A single turn carries every row of the set below to another of its rows. Some are shown first; where does it send the rows asked next?
K_552: [  1  -6 -22  10   4 -11   7  11   0 -19  -6 -14   4   2 -22  12  13  12
  -9 -10   4]
K_241: [-17  -2 -12  11   5   0   5 -12  18 -21   7 -19   8 -11   5  -2 -11 -25
   0   2  -8]
K_106: [ -5  -3 -31  -2  -6  -7   6   7  -7 -14  11  -6   6  -1 -24  -1   8  17
   2   8  -1]
K_947: [  0  -4 -17  10   6  18  10  17  -2 -14   0   1   9  -8  -6  -3   4 -24
   0 -11   3]
K_329: [ -5 -12 -13   0   4  18   9  -4   6 -19  -4 -22   7 -14   9  -8   8 -21
  10  12 -15]
K_477: [  2  -6  -5  -9   1 -21   5  -4  -1  -8   2 -12   8  -5  -6   7   4 -28
   3  -6 -20]
K_47: [  2  -7 -10  -8  -1 -16   7  -2  -7  -7  -5 -12   2  -6  -5   5   5 -28
  10  -4 -22]
K_646: [ 10 -10 -17 -16   3   8  19   2  14 -14   5 -28  19  -7 -13  -1  -1  -8
   1   9  -6]
K_771: [ -3  -4  -6   5  11   9   7  10   6 -23  14   1  19  -7  -7  -7   3 -20
 -10 -14   6]
K_302: [  0  -2 -28 -11   0   3  19   0  12  -7  11 -21  14  -9 -16  -3 -15 -13
   5  12  -6]
K_415: [ -5   1 -34  12  -4 -11   7  10  -4 -13   0  -8  -2   0 -23   7   2  11
   0  -2   4]
K_674: [-10  -1  -7  14  -5   8   7 -18   2  -3 -16   7  -7  -4  -1  13  10  -1
   2   0  12]
K_789: [  8 -10 -18  -5   8   5  21   1  19 -14  -7 -32  11  -6 -17   5  -3 -15
  -2  -2  -1]
K_996: [ -3  -4   7  11  -2  -6   0 -10  -1 -12 -10  -2   3  -6 -19   1   5  21
  -2   2  11]
K_690: [-15  -9 -10   7  11   9  11 -18  12 -23  -4 -30   3 -10   0  -9   6 -23
   1   2  -8]
K_815: [-17   3 -13   5 -10   6   9 -27  -3  -1  -1  12  -4  -5  -4  -1   5   4
   6  10   9]
K_937: [ -6  -1  -4  11  -9  -1  -1  -7  -8  -5 -10   4  -3  -7 -19  -5   1  20
   9  11   6]
K_43: [ -5  -5  -5 -13   2 -23   9 -11  -2 -12   5 -14   6  -3 -10  -1   7 -26
   2  -5 -21]
K_374: [-13   2   0  17  10   3   5  -7 -16 -12  -8   5 -13   3 -26   4   2  -9
  -1  -6  -2]
K_84: [ -3   0  -1  17  -6  -5  -1  -3  -4  -6 -12   2  -2  -7 -16   4  -2  17
   4   3  12]
K_334: [  1   0 -16   2 -16  14  -2  -2   2  -3   2 -18   5  -5  -3  19   1 -21
  18  16  -5]
K_703: [-11  -2   2  -6  -7   7   4 -25   2  -8   6   9   8  -4  -1   2  13  11
   0  11   7]
K_672: [-13  -4 -13   1  11  12  13  -4   1 -23  18  -4  14  -3 -19 -22   7 -18
  -8  -8   4]
K_114: [-10  -4 -26   6   7  20  16   3  -9 -15   3  -1   4  -6 -15 -19   9 -23
   2  -6   1]
K_583: [ -4  -5   6   4  -2   9   4 -18   7  -9 -10   5   5  -4   2  14  16   6
  -3   0   9]
K_28: [  1  -7  13   7  12  11   2  -1 -14 -16 -11   4  -2   1 -20   6  15   0
  -1  -5  -5]
K_376: [ -3  -3  12  -3   6   7  -1  -1 -16 -13  11  13   8  -2 -18   0   6   3
   2   7 -10]
K_900: [ -2  -2 -29   1   3  -1  21  -2  17  -8  -2 -26   5  -6 -19   5 -15 -19
   2   1   0]
K_503: [-10  -5  -3   1  -1   4   2 -29  13 -16   8 -32   8   4 -18   9  10 -15
   0   6   3]
K_202: [-15   6   0   7   4   1   0  -8 -17 -11  12  13  -3  -1 -23  -3  -7  -4
   3   5  -8]
K_224: [ -6  -3 -13   4   1  10   2   1  10 -16   6 -15  12 -16  12   0  -9 -23
   9  11 -13]
K_93: [ -4  -8 -13  -6  -8  18   5 -20  -1  -9   1 -27   3   0 -14   5  18 -14
  14  17  -5]
K_51: [ -2  -8 -13 -11   2 -17  11 -10  -8  -8  -3 -15   1  -4 -10  -3  10 -28
   8  -2 -22]
K_61: [ -5  -5   2   6  -5  -2   1 -12  -6 -10  -6  -1   3  -7 -20  -6   7  23
   3  12   8]
K_621: [ -6   4  -4  10  -9   0  -4 -11  16 -10   9 -21   9  -3  -8  25  -7 -19
   3   3   3]
K_413: [  1  -8 -18  -4   1  -6   5   8  -1 -20   6 -13  12   1 -22   3  17  21
  -5   1  -1]

K_374 turns into K_28
K_477 turns into K_43
K_937 turns into K_84
Now these:
K_224 turns into K_241
K_646 turns into K_302
K_674 turns into K_583
K_114 turns into K_947
K_413 turns into K_106
K_503 turns into K_93

